A hidden rule labels the rows of this table. It goes by one to three of the table's principal directions, not those with the most spread.
-0.23;-0.02;1.26;0.93;-1.89;0.46;-0.31;-0.12;0.48;-0.41;-0.02;-0.64;1.03;-0.97;-0.05;-0.90;0.95;0.23;-0.94;1.07;-1.67;0.03;-0.75;-0.68;0.59;-2.15;1.49;1.95;-0.05;-0.76;-0.01;0.20;0.28;0.67;-1.07;0.50 t
0.08;-0.98;1.72;0.13;0.55;-0.99;-0.60;0.42;1.02;-0.84;-0.48;-0.43;-1.33;0.37;0.66;0.28;-0.83;-1.05;0.19;-1.18;2.11;1.58;0.89;-1.13;-0.59;0.43;0.22;-0.27;-0.73;0.47;0.28;-1.17;-0.08;0.81;0.88;-1.58 f
0.58;-1.62;1.98;-1.06;-0.10;-3.80;0.29;-0.23;2.02;-1.32;0.59;-0.97;-2.52;-0.24;0.45;-2.30;-0.83;-1.12;0.54;0.09;0.18;0.99;0.83;-0.39;-0.63;-0.45;0.17;1.18;-0.77;0.35;-0.20;-0.77;1.59;1.98;0.53;0.05 x
-0.54;-0.91;0.95;-0.73;0.02;0.76;0.89;-0.39;-1.13;-0.32;-0.07;-0.27;1.00;1.61;1.15;0.93;0.83;-1.47;0.53;0.40;0.84;-1.16;0.14;0.18;0.48;0.91;-1.15;0.06;-0.44;0.73;0.11;-0.81;1.11;-0.22;1.92;-0.39 i
-0.64;0.24;-0.79;-0.04;1.86;0.85;0.89;-0.07;-0.64;0.30;0.71;0.44;0.51;0.27;-0.27;0.89;-0.08;-0.55;0.71;-0.62;0.46;-0.03;0.52;0.08;-0.75;1.42;-0.88;-1.17;-0.24;0.78;-0.42;-0.40;0.12;-0.96;1.39;-1.05 f
0.29;0.34;0.74;-0.04;-0.77;0.25;-0.84;0.45;-1.31;0.35;-1.09;0.43;-0.27;0.55;1.20;0.45;0.48;0.76;-0.44;-0.53;0.87;0.39;-0.32;0.66;0.96;-0.70;-0.03;-0.27;-0.18;-0.16;1.02;0.00;-0.37;0.07;-0.01;0.70 i
-0.17;3.09;-1.56;-0.29;-1.11;1.30;-0.88;0.82;-3.56;0.59;1.11;1.65;1.19;0.31;0.76;0.68;1.11;2.16;-1.46;-1.32;0.06;0.16;-1.04;3.08;1.30;-0.47;-0.37;-0.69;-0.51;-0.28;1.33;1.21;-0.38;-0.34;-1.36;1.39 i
1.25;-1.33;0.88;0.19;0.06;-2.31;0.60;-0.20;4.54;-1.27;0.29;-1.99;-1.37;-1.19;-0.41;-2.75;-1.23;-1.37;0.13;0.29;-0.58;0.81;0.70;-1.59;-2.22;-0.74;1.08;1.92;0.22;-0.33;-1.41;-0.19;0.63;1.79;-0.95;-0.53 t
0.58;-3.62;2.07;1.21;-0.99;-1.19;0.83;-0.89;4.54;-0.53;-2.19;-2.67;-1.02;-1.05;-0.80;-2.27;-0.38;-2.07;0.72;1.89;-1.12;-0.16;0.32;-3.77;-1.28;-0.82;1.37;3.04;1.04;-0.48;-1.64;-1.37;0.52;1.01;0.32;-0.60 i
-0.77;-1.66;1.00;1.39;-0.87;0.75;1.07;-0.33;1.39;0.15;-1.05;-0.82;-0.14;-1.59;-0.20;-0.29;-0.02;-0.74;0.40;1.02;-0.86;0.06;-0.02;-2.25;-0.36;-0.43;0.39;1.24;0.77;-0.57;-0.83;-1.17;0.06;-0.87;0.56;-0.72 x
-0.10;-1.53;1.61;0.62;0.89;0.61;-0.12;0.14;0.15;0.74;-2.22;0.09;-0.61;0.14;0.74;0.93;-0.15;-0.07;0.92;0.28;0.96;0.26;0.31;-1.29;0.34;-0.33;-0.09;-0.85;0.39;0.16;0.24;-0.76;-0.69;-1.03;1.62;-0.51 t
-0.89;-0.80;-1.44;0.99;-0.30;-0.18;1.65;-1.14;1.30;-0.04;0.27;-1.27;0.05;-1.01;-2.24;-1.46;-0.24;-1.04;0.39;0.60;-1.28;-0.72;-0.04;-1.96;-1.03;1.05;0.19;1.73;0.55;-0.05;-1.78;-0.93;0.53;0.10;0.05;-0.92 x
0.62;0.46;-0.74;0.09;-0.10;-0.45;0.30;0.34;0.58;0.00;0.12;-0.39;-0.51;-0.20;0.14;-1.28;-0.06;-0.16;-0.31;-1.32;0.47;0.82;0.13;0.50;-1.22;0.51;-0.13;0.74;-0.10;0.16;-0.36;-0.25;0.23;0.55;-0.29;-0.01 i
-1.67;2.47;-3.43;0.69;-1.26;0.91;-0.03;-0.60;-3.83;1.30;0.73;1.42;1.07;-0.61;-2.42;-0.10;0.52;2.92;-0.69;0.42;-1.62;-1.62;-1.68;1.39;2.32;-0.08;-0.05;-0.18;0.46;-0.72;0.17;1.20;-0.74;-0.93;-1.69;1.27 x
0.32;0.79;-0.32;-0.66;1.50;0.13;-0.08;0.48;-0.41;-0.21;0.59;0.48;0.00;0.91;0.82;0.88;-0.54;-0.17;0.16;-1.26;1.67;0.37;0.57;0.98;-0.56;0.90;-0.80;-1.55;-0.49;0.57;0.29;0.21;-0.21;-0.10;0.50;-0.67 t
-0.61;-0.65;1.40;2.20;0.07;2.55;0.02;0.03;0.71;0.15;-2.31;-0.75;0.39;-0.55;0.64;1.99;-0.37;-0.70;-0.14;-0.54;1.60;0.84;0.28;-3.21;-0.33;-0.46;0.67;-0.56;0.46;-0.53;-0.21;-1.31;-1.68;-1.00;0.63;-2.14 k
-0.87;0.96;-0.50;-0.58;-2.04;-0.33;0.33;-0.34;-1.11;-0.91;2.46;0.10;1.06;-0.43;-0.41;-0.61;0.86;0.00;-0.93;0.74;-1.77;-0.66;-0.65;1.17;0.82;-0.29;0.10;1.45;-0.58;-0.33;0.12;0.36;1.39;0.69;-1.07;0.71 f
0.11;-1.86;1.63;-1.71;2.43;-0.74;1.02;-0.20;-0.53;0.47;-0.70;0.72;-1.66;1.00;1.96;1.84;-0.42;-1.20;2.08;0.37;1.24;-0.15;1.32;0.07;-0.07;1.19;-2.12;-2.60;-0.15;1.08;0.43;-0.96;0.64;-1.39;3.37;-0.02 k
-0.32;1.03;-1.16;-0.29;0.50;1.28;0.40;0.21;-0.23;-0.55;2.00;0.07;2.05;0.66;-0.29;0.42;0.42;-0.78;-0.40;-0.43;-0.03;-0.49;0.02;1.11;-0.79;1.21;-0.33;0.14;-0.44;0.50;-0.35;0.37;0.57;-0.03;-0.13;-0.80 t
-0.88;1.11;-0.09;0.17;-2.10;0.51;-0.98;0.26;-1.68;-0.79;0.99;0.30;0.91;0.34;-0.04;0.59;0.54;0.32;-1.34;-0.51;0.43;0.13;-0.62;0.62;1.27;-0.03;0.41;0.74;-0.70;-0.35;0.83;-0.04;0.08;0.70;-1.14;-0.24 x
-1.78;1.02;-0.19;1.87;-0.46;2.90;-0.91;0.08;-3.29;1.39;-1.71;1.40;1.13;-0.40;-0.47;2.52;0.41;2.16;-0.36;0.13;0.42;-0.28;-1.01;-0.84;2.48;-0.93;0.45;-1.56;0.41;-0.69;0.98;0.03;-2.03;-2.02;0.01;-0.42 f
0.04;-0.42;0.51;-0.61;1.53;0.24;0.99;0.17;-0.89;0.57;-0.70;0.53;-0.61;0.60;1.58;0.75;-0.21;-0.16;1.10;-0.42;1.30;-0.18;0.48;0.63;-0.12;0.58;-1.53;-1.56;0.04;0.56;0.15;-0.43;0.19;-1.15;1.95;-0.08 i
-0.38;0.17;0.18;-0.67;-1.36;-0.75;0.12;-0.52;-0.48;-0.60;1.32;-0.05;0.72;-0.13;-0.33;-0.76;0.54;0.32;-0.37;1.60;-1.78;-1.22;-0.66;0.77;1.20;-1.06;0.31;1.06;-0.16;-0.39;0.10;0.79;1.02;0.65;-0.88;1.16 k
-0.29;-0.18;-0.22;0.41;-0.24;1.02;-0.23;-0.45;-1.09;0.69;-1.10;-0.01;1.05;0.76;-0.59;0.35;0.86;0.34;0.05;0.74;-0.44;-1.06;-0.60;-0.30;0.97;-0.23;0.21;0.24;0.27;0.07;0.06;0.14;-0.27;-0.25;0.29;0.41 i
0.40;-0.95;0.40;-0.90;-0.70;-2.36;0.28;0.15;1.25;-0.61;1.09;-0.32;-1.34;-0.55;-0.06;-2.02;-0.07;-0.65;0.18;0.08;-0.73;0.64;0.31;0.74;-0.73;0.34;-0.09;1.53;-0.35;0.28;-0.20;-0.43;1.51;1.03;0.06;0.59 x
0.19;0.35;0.80;-1.98;0.60;-1.30;-0.13;0.00;-3.06;0.00;-0.06;0.87;-0.95;2.41;2.00;0.67;0.50;0.04;0.46;-1.05;2.07;-0.25;0.27;2.19;1.30;0.63;-1.74;-1.45;-1.22;1.12;1.37;-0.30;0.95;0.56;1.86;0.86 i
0.64;2.40;-0.96;-0.17;-1.23;-0.22;-2.20;0.49;-1.17;-0.31;0.57;0.65;0.21;0.38;-0.29;0.42;0.03;1.69;-1.74;-0.99;0.27;0.61;-0.64;1.23;1.05;-0.94;1.03;-0.42;-0.45;-0.64;1.18;1.42;-1.17;1.25;-2.67;0.90 k
0.85;-0.20;0.25;-1.47;-0.10;-2.42;0.07;-0.03;1.06;-0.93;1.28;-0.31;-1.31;0.17;0.42;-1.20;-0.49;-0.57;0.08;-0.07;-0.11;0.29;0.48;0.90;-0.57;0.16;-0.31;0.37;-0.46;0.19;0.02;0.22;1.08;1.32;-0.36;0.66 t
0.58;-0.63;1.17;0.26;-0.70;-0.43;-1.44;0.18;1.75;-0.50;-0.35;-0.33;0.05;-0.46;-0.39;-0.10;-0.13;0.15;-0.46;1.07;-0.92;0.34;-0.11;-0.83;0.29;-1.38;1.52;0.61;0.23;-0.61;0.26;0.61;-0.51;0.70;-1.27;0.31 k
-0.20;-0.88;-0.19;0.99;1.47;2.13;0.62;-0.13;1.43;0.42;-1.05;-0.39;0.62;-0.34;-0.24;1.87;-0.62;-1.09;0.69;0.19;0.54;-0.13;0.64;-2.11;-1.19;1.04;-0.19;-1.15;0.89;-0.03;-0.83;-0.60;-1.14;-1.60;0.84;-1.66 k
0.46;0.12;-1.88;-1.31;1.73;-1.83;0.11;0.71;1.03;-0.31;2.77;0.52;-0.89;0.15;-1.25;-1.20;-0.22;-1.28;0.41;-1.95;0.04;1.73;1.20;1.82;-2.65;3.27;-0.76;0.19;-0.95;1.60;-0.49;-0.56;1.35;0.62;0.71;-0.70 x
-0.53;-0.41;-1.00;2.99;1.20;3.68;0.92;-0.06;1.61;1.04;-2.78;-0.90;0.84;-1.09;-0.72;1.67;-1.16;-0.33;0.36;-0.60;1.49;-0.02;0.18;-3.54;-1.39;0.71;0.31;-0.93;1.69;-0.72;-1.41;-0.87;-2.58;-2.20;0.19;-2.60 t
-0.01;0.26;0.81;-2.52;1.16;-0.91;-0.04;-0.10;-2.43;-0.23;1.46;1.32;-0.17;1.78;1.59;1.65;0.66;-0.35;0.67;0.20;0.32;-0.52;0.53;2.19;1.06;0.60;-1.61;-2.03;-1.16;1.06;1.25;0.27;1.23;-0.09;1.75;1.01 k
0.11;-3.45;3.62;-0.30;0.96;-2.32;0.16;-0.65;2.04;-0.64;-1.60;-1.13;-2.18;0.35;0.54;-0.36;-0.47;-1.98;1.51;0.98;0.63;0.74;1.18;-2.68;-0.21;-0.41;0.30;0.30;-0.49;0.74;-0.15;-1.79;0.88;0.90;2.56;-0.88 f
0.33;0.40;-0.38;1.31;-0.74;-0.18;-0.83;0.12;0.80;0.62;-1.11;-0.10;-0.51;-1.41;-1.08;-1.19;-0.26;1.60;-0.56;0.22;-1.03;0.57;-0.64;-0.73;0.25;-1.61;1.44;0.72;0.68;-0.91;-0.13;0.63;-1.17;0.14;-1.68;0.66 i
0.16;-1.71;1.39;-0.32;1.04;-2.10;-0.04;-0.20;-0.02;0.50;-1.85;0.04;-2.61;0.39;0.33;-0.49;-0.69;0.02;1.29;-0.22;1.27;0.66;0.60;-0.80;0.37;0.12;-0.45;-0.70;-0.12;0.58;0.28;-1.06;0.03;0.15;1.82;0.02 x
-0.32;-2.43;0.26;0.54;2.41;1.63;1.28;-0.13;0.12;2.01;-3.08;0.48;-0.83;0.04;0.44;1.89;-0.56;-0.42;2.30;0.69;1.02;-0.69;0.68;-1.59;-0.31;1.52;-1.58;-2.13;1.49;0.48;-0.48;-1.16;-1.02;-3.10;3.10;-0.71 t
-0.31;4.16;-2.05;0.49;-2.95;0.85;-1.70;0.61;-2.45;-0.43;2.27;1.02;2.26;-0.71;-0.83;-0.88;0.88;3.15;-2.77;-0.29;-1.61;-0.38;-2.00;2.83;1.98;-2.33;1.54;1.10;-0.41;-1.43;1.00;2.57;-0.61;1.06;-4.35;1.69 t
-0.86;0.01;0.61;-0.83;0.51;0.09;0.71;0.06;-1.72;-0.09;1.16;0.80;0.20;0.42;0.96;0.80;0.58;-0.46;0.48;-0.16;0.20;0.04;0.30;1.08;0.38;0.64;-1.13;-0.70;-0.81;0.72;0.45;-0.57;1.10;-0.61;1.68;-0.15 f
-0.48;-2.52;1.10;0.06;0.72;-1.12;1.41;-0.53;3.08;-0.84;0.83;-1.11;-0.88;-1.21;-0.81;-0.59;-0.68;-2.45;1.15;0.97;-0.97;0.48;1.17;-2.27;-1.83;1.11;0.04;1.00;0.07;0.40;-1.36;-1.51;1.21;-0.07;1.40;-1.51 f
-0.20;-1.51;1.18;1.60;-0.27;2.12;1.39;-0.39;1.65;0.46;-2.19;-1.22;0.96;-0.95;0.65;0.10;-0.02;-0.55;0.56;1.52;-0.46;-1.07;-0.29;-2.32;-0.24;-1.27;0.29;0.74;1.36;-0.85;-1.02;-0.43;-0.53;-1.33;0.56;-0.55 t
0.71;-0.29;0.20;-1.68;1.53;-1.64;-0.27;-0.26;-1.31;0.97;-0.33;1.06;-1.06;0.96;0.33;-0.14;0.36;0.95;1.09;0.83;-0.70;-0.60;0.09;1.60;0.96;-0.36;-0.78;-1.44;-0.14;0.71;0.70;0.80;0.44;-0.16;1.15;1.98 t
-0.99;-0.07;-1.10;2.74;-1.17;2.70;0.50;-0.58;0.76;0.49;-1.55;-1.16;1.49;-1.16;-1.76;0.23;0.07;-0.10;-0.60;0.31;-0.48;-0.51;-0.70;-2.94;-0.29;-0.09;1.17;1.37;1.13;-0.94;-1.21;-0.63;-1.38;-0.75;-0.91;-1.43 x
-0.22;-3.59;2.69;1.13;1.14;1.12;0.96;-0.35;2.14;0.34;-3.40;-1.23;-0.65;0.21;0.98;1.25;-0.68;-1.99;1.72;1.02;1.61;-0.27;0.89;-3.56;-0.53;0.36;-0.29;-0.34;0.96;0.19;-0.73;-1.95;-0.54;-1.34;2.77;-1.88 t
0.11;-3.91;2.80;0.23;1.50;-1.94;0.73;-0.48;2.46;0.11;-2.53;-1.06;-3.22;-0.26;0.38;-0.07;-1.03;-2.20;2.01;0.10;1.35;1.42;1.63;-3.41;-1.19;0.91;-0.32;-0.18;0.10;0.82;-0.58;-2.67;0.30;-0.11;3.20;-1.48 x
0.50;0.20;0.77;-1.25;-0.49;-0.90;-0.59;-0.10;-1.56;-0.20;-0.19;0.19;-0.30;1.61;1.16;0.18;0.76;-0.04;-0.22;-0.25;0.71;-0.21;-0.09;1.16;0.99;-0.20;-0.48;-0.15;-0.75;0.46;0.98;0.05;0.64;0.98;0.47;1.04 i
-1.22;-1.22;0.93;0.82;-0.60;0.03;0.20;-0.36;-0.90;0.44;-1.31;0.14;-1.02;-0.54;-0.26;0.64;-0.09;-0.01;0.51;0.28;0.38;0.29;0.00;-1.62;0.99;0.10;-0.05;-0.02;0.11;-0.10;0.18;-1.37;-0.23;-0.73;1.18;-0.61 x
0.45;0.38;-1.73;-1.63;1.60;-0.73;1.07;-0.19;0.08;0.00;2.13;0.28;0.54;0.78;-0.48;-0.74;0.22;-0.74;0.70;0.05;-0.87;-0.88;0.42;2.00;-1.22;1.71;-1.23;-0.26;-0.25;1.01;-0.66;0.62;1.37;0.01;0.63;0.53 t
-0.47;0.27;0.20;-0.18;-1.77;-0.14;-0.30;-0.23;-0.20;-0.68;1.21;-0.06;0.83;-0.42;-0.39;-0.25;0.52;0.17;-0.74;1.14;-1.49;-0.59;-0.60;0.28;0.95;-0.85;0.64;1.16;-0.13;-0.56;0.21;0.50;0.58;0.54;-1.19;0.61 k
0.59;2.60;-1.70;-1.03;0.26;0.74;0.12;0.50;-1.09;0.10;2.11;1.10;1.04;-0.30;0.81;0.49;0.24;1.16;-0.75;-0.39;-0.92;-0.27;-0.30;2.68;-0.20;-0.35;-0.65;-1.21;-0.04;-0.33;0.39;1.78;-0.01;-0.51;-1.46;1.33 t
-0.49;1.47;-1.42;-0.43;-1.55;-0.50;-0.35;-0.27;0.22;-1.15;3.25;0.05;1.43;-0.83;-1.71;-0.79;0.30;0.28;-1.21;0.98;-2.49;-0.63;-0.62;1.00;0.26;-0.35;0.95;1.36;-0.34;-0.58;-0.24;1.27;0.78;1.02;-2.47;0.53 k
0.29;-4.26;0.35;0.44;3.88;-1.15;2.79;-1.27;4.00;1.51;-2.33;-1.17;-2.30;-1.31;-1.47;-1.10;-1.34;-1.95;3.53;1.88;-1.23;-0.53;1.56;-3.50;-2.58;1.47;-0.88;-0.55;1.69;0.86;-2.52;-1.60;0.27;-1.93;3.51;-0.89 k
0.62;1.83;-0.59;-2.16;-0.30;-1.34;-2.05;0.46;-3.10;0.09;1.15;1.79;-0.18;1.82;0.54;0.72;0.68;1.74;-0.68;-0.46;0.26;-0.18;-0.45;3.44;2.02;-0.13;-0.42;-1.39;-1.00;0.42;1.99;1.56;0.13;0.90;-0.87;2.16 k
0.60;-0.28;-0.50;-0.07;1.60;-0.07;0.07;0.41;0.90;0.35;-0.33;0.03;-0.46;0.36;-0.02;-0.07;-0.51;-0.42;0.56;-0.97;1.03;0.61;0.62;0.14;-1.31;1.19;-0.42;-0.68;0.08;0.61;-0.33;-0.22;-0.28;-0.27;0.71;-0.64 i
-0.63;0.45;0.93;0.41;-0.84;1.69;-1.77;0.22;-1.74;0.23;-1.03;1.07;0.68;0.27;0.49;3.02;0.10;1.17;-0.58;0.69;0.49;-0.22;-0.46;-0.56;2.25;-1.03;0.54;-1.71;0.21;-0.78;1.48;0.53;-1.65;-0.96;-0.63;0.07 k
-0.14;-1.61;0.36;0.58;0.64;0.06;0.79;-0.21;2.09;-0.06;-0.68;-0.71;-0.62;-0.77;-0.39;0.10;-0.96;-1.06;0.84;0.54;0.14;0.02;0.61;-1.86;-1.00;0.66;-0.03;0.02;0.71;-0.12;-0.91;-0.78;-0.22;-0.69;0.65;-1.15 k
-1.51;2.58;-1.82;1.81;-3.23;2.87;-0.11;-0.60;-3.16;0.84;0.03;0.48;2.82;-1.23;-1.24;0.14;1.54;2.72;-1.84;1.36;-2.56;-1.85;-2.39;0.33;2.69;-2.38;1.13;1.30;0.77;-1.77;0.23;1.44;-0.95;-0.78;-2.73;1.52 i
Which label does each new row get?
-0.80;-2.00;0.23;1.13;0.88;1.35;1.09;-1.11;-0.31;1.75;-3.23;-0.10;-0.78;-0.52;-0.58;1.56;-0.23;0.01;1.61;1.55;-0.33;-1.12;0.06;-2.97;0.72;0.20;-0.56;-1.21;1.51;-0.25;-0.57;-1.09;-1.20;-2.27;1.94;-0.20 >> f
-0.08;1.41;0.16;1.16;-1.61;0.78;-1.60;0.46;-1.07;-0.32;-1.25;-0.06;-0.14;0.30;0.45;0.89;-0.40;1.11;-1.48;-1.52;2.14;0.84;-0.54;-0.60;1.10;-0.86;0.88;-0.21;-0.20;-0.84;0.96;0.01;-1.65;0.75;-1.66;-0.61 >> x
0.51;-0.69;-1.17;-0.03;-0.61;-1.97;0.74;-0.11;1.84;-0.21;0.34;-1.01;-1.06;-0.52;-1.24;-3.04;-0.45;-0.42;0.14;-0.29;-0.47;0.06;-0.02;0.22;-1.30;0.88;0.06;2.19;0.30;0.12;-1.12;-0.31;0.95;1.14;-0.59;0.23 >> i
1.15;-2.54;3.95;-0.34;-0.01;-0.69;-0.21;-0.09;2.25;-1.01;-2.47;-1.54;-0.95;1.18;2.61;0.47;-0.48;-1.74;0.58;0.81;1.90;-0.02;0.73;-1.97;0.07;-1.42;0.18;0.06;0.01;-0.08;0.33;-0.79;0.08;0.95;1.27;-0.49 >> t
-0.74;-0.12;-1.06;0.86;-1.26;-0.57;0.11;-0.50;0.01;0.42;0.29;-0.15;-0.04;-1.29;-2.19;-1.68;0.45;0.67;-0.24;0.73;-2.08;-0.10;-0.69;-0.49;0.31;-0.24;0.92;1.83;0.29;-0.33;-0.60;-0.11;0.29;0.23;-0.85;0.52 >> x
-1.11;-1.80;1.45;0.89;-1.31;0.13;0.67;-0.75;0.38;-0.31;-0.93;-0.97;-0.15;-0.46;-0.34;-0.05;0.29;-1.16;0.28;0.99;-0.33;-0.25;-0.05;-2.31;0.49;-0.16;0.39;1.43;0.08;-0.20;-0.43;-1.52;0.52;0.05;0.95;-0.80 >> x
0.04;0.41;-0.58;0.38;-0.53;-0.09;-0.52;0.14;0.76;-0.54;0.69;-0.40;0.41;-0.12;-0.94;-0.55;-0.07;-0.23;-0.67;-0.44;-0.13;0.41;-0.08;-0.20;-0.52;0.32;0.77;0.91;-0.20;-0.06;-0.25;0.09;-0.05;0.80;-1.05;-0.53 >> f
-0.31;0.66;-1.31;-0.52;2.02;0.70;0.41;-0.15;-1.75;1.18;0.08;1.34;-0.10;0.30;-0.16;1.60;-0.11;0.71;0.89;-0.16;0.03;-0.39;0.27;0.76;0.20;1.01;-1.22;-2.44;0.20;0.50;0.18;0.32;-0.56;-1.65;1.13;0.25 >> k
0.77;-0.48;0.93;-2.13;2.61;-1.36;0.09;0.34;-0.93;0.57;-0.07;1.44;-1.72;1.03;1.90;1.31;-0.59;0.25;1.58;-0.04;1.06;0.10;0.99;1.73;0.24;0.47;-1.81;-3.09;-0.29;0.91;0.96;0.33;0.26;-1.00;2.07;0.91 >> k
0.76;-1.32;0.93;-1.09;0.07;-2.69;0.51;-0.08;2.05;-1.02;0.92;-0.91;-1.35;0.07;0.20;-2.19;-0.35;-1.36;0.48;0.05;-0.20;0.48;0.66;0.29;-1.19;0.32;-0.09;1.42;-0.52;0.55;-0.52;-0.49;1.66;1.55;0.45;0.13 >> i
0.31;-2.65;2.49;-0.16;1.34;-1.32;0.35;0.09;2.20;-0.33;-1.03;-0.66;-1.63;-0.04;0.77;-0.23;-0.61;-1.66;1.33;0.21;0.81;1.06;1.21;-1.60;-1.07;0.25;-0.06;-0.03;-0.20;0.72;-0.30;-1.41;0.61;0.08;2.17;-1.05 >> k
0.33;-0.23;0.64;-0.47;0.30;-0.48;-0.80;0.45;0.29;-0.44;0.03;0.19;-0.63;0.54;0.53;0.75;-0.43;-0.40;-0.03;-0.65;1.20;0.78;0.53;0.06;-0.15;0.52;-0.07;-0.67;-0.39;0.26;0.54;-0.21;-0.19;0.34;0.16;-0.50 >> k
-0.80;-0.19;1.30;0.52;-1.84;0.17;0.05;0.01;0.04;-0.98;0.39;-0.44;0.29;-0.66;0.55;0.04;0.08;-0.31;-0.68;0.35;-0.01;0.16;-0.29;-0.74;0.68;-0.91;0.51;1.10;-0.29;-0.64;0.18;-0.49;0.39;0.40;-0.51;-0.52 >> f
1.20;-0.81;2.29;-0.42;1.26;-1.18;-1.35;0.73;-0.48;0.47;-2.97;0.37;-2.54;1.41;2.30;0.92;-0.76;0.45;0.63;-1.57;3.42;1.53;0.77;-0.18;0.53;-0.51;-0.45;-2.05;-0.40;0.48;1.42;-0.65;-1.10;0.31;1.50;-0.04 >> i
-0.55;-5.38;2.48;0.00;1.60;-2.82;2.80;-1.55;3.74;0.00;-1.31;-1.94;-2.60;-1.05;-1.06;-2.27;-0.48;-3.28;3.04;2.20;-1.45;-0.10;1.49;-3.74;-1.82;1.09;-0.46;1.85;0.42;1.14;-2.15;-2.90;2.28;-0.12;4.07;-1.09 >> x
-0.61;-1.30;0.37;2.58;-0.68;1.58;-0.55;-0.51;1.26;0.84;-3.07;-0.82;0.10;-1.17;-1.61;0.50;-0.52;0.63;0.07;1.21;-0.29;-0.33;-0.57;-3.59;0.72;-1.13;1.63;0.51;1.43;-1.14;-0.58;-0.41;-2.06;-0.85;-0.68;-0.91 >> f
-0.55;-0.37;0.57;1.34;-0.23;1.83;0.16;0.20;-0.97;0.94;-2.15;0.08;0.35;-0.07;0.65;0.78;0.33;0.45;0.13;-0.28;1.01;0.02;-0.35;-0.89;0.59;-0.34;-0.08;-0.21;0.47;-0.22;0.18;-0.72;-0.88;-1.20;0.90;-0.49 >> i
1.05;-0.83;1.10;-1.79;2.13;-1.13;-0.91;0.62;0.76;-0.48;0.48;0.56;-1.06;1.46;1.16;1.51;-0.49;-1.34;0.76;-0.83;1.59;1.13;1.45;0.69;-0.97;1.50;-0.81;-1.92;-0.81;1.18;0.74;-0.29;0.26;0.24;1.51;-0.49 >> k
0.15;0.60;0.20;-0.12;-1.32;-0.89;0.03;0.37;0.72;-1.06;1.57;-0.47;0.12;-0.57;0.22;-1.56;0.16;-0.24;-0.93;-0.50;-0.42;0.68;-0.15;0.78;-0.54;-0.48;0.53;1.65;-0.60;-0.21;-0.09;0.08;0.97;1.29;-1.12;0.06 >> i
-0.29;-0.26;-0.97;1.82;-0.11;1.69;0.48;-0.05;0.33;1.26;-2.21;-0.26;0.10;-1.01;-0.73;0.01;-0.42;0.86;0.21;0.10;0.14;-0.37;-0.49;-1.49;-0.06;-0.12;0.23;0.06;1.38;-0.74;-0.70;-0.23;-1.50;-1.41;-0.28;-0.38 >> i
-0.13;-0.38;0.10;1.22;0.28;1.68;0.23;0.26;-0.42;1.05;-1.95;-0.07;0.44;0.07;0.31;0.24;0.43;0.20;0.22;-0.53;0.78;0.17;-0.21;-0.66;-0.16;0.06;-0.06;0.04;0.48;0.10;-0.14;-0.65;-0.71;-0.98;0.91;-0.44 >> i
-0.30;0.06;0.33;-2.16;0.62;-2.46;0.19;0.04;-2.26;0.20;1.59;1.59;-1.37;0.42;0.61;-0.53;0.30;0.86;0.87;0.37;-0.66;-0.16;0.12;2.75;1.25;0.14;-1.31;-0.97;-0.90;0.81;0.98;0.33;1.60;-0.06;1.28;1.68 >> f
0.96;0.19;0.31;-1.51;1.87;-1.70;-0.20;0.62;-0.22;0.02;0.38;0.76;-1.73;0.84;1.29;0.01;-0.67;0.05;0.69;-1.37;1.55;1.06;0.91;1.62;-0.64;0.71;-1.09;-1.74;-0.68;0.88;0.63;0.07;0.30;0.24;1.03;0.28 >> t
-0.10;-0.30;-0.14;-0.53;1.27;-0.39;0.03;0.26;-1.19;0.75;-0.26;0.91;-0.80;0.55;0.20;0.37;0.15;0.14;0.78;-0.73;0.70;0.50;0.41;0.83;-0.03;1.07;-0.89;-1.06;-0.34;0.88;0.38;-0.49;0.20;-0.63;1.58;0.08 >> x
0.00;-0.08;0.29;-0.48;1.12;0.12;0.17;0.28;-1.44;0.58;-0.67;0.64;-0.31;1.10;1.02;0.48;0.14;0.19;0.65;-0.74;1.41;-0.01;0.22;1.00;0.29;0.57;-1.06;-1.12;-0.30;0.74;0.49;-0.28;0.11;-0.54;1.54;0.01 >> i
0.18;-0.35;0.69;0.10;0.13;-0.21;-0.25;0.11;-0.36;0.10;-0.77;-0.25;0.07;0.87;0.30;-0.63;0.51;-0.16;0.05;-0.49;0.76;0.20;-0.07;0.19;0.09;-0.10;0.12;0.56;-0.43;0.53;0.17;-0.37;0.30;0.58;0.75;-0.07 >> i
1.30;-1.98;3.47;-1.26;1.16;-2.41;-0.14;0.53;2.55;-1.36;-0.56;-0.71;-2.32;0.55;2.61;-0.12;-1.27;-1.57;0.90;-0.31;2.09;1.33;1.46;-0.54;-0.93;-0.59;-0.34;-0.76;-0.63;0.42;0.42;-0.70;0.64;1.05;1.38;-0.63 >> t
-1.41;0.52;-0.34;1.40;-2.62;1.83;-0.18;-0.35;-0.65;-0.40;0.30;-0.31;1.82;-0.92;-1.00;0.58;0.47;0.41;-1.20;1.14;-1.15;-0.98;-1.13;-1.07;1.39;-0.82;1.04;1.40;0.44;-1.23;-0.08;0.15;-0.44;-0.24;-1.68;-0.34 >> f
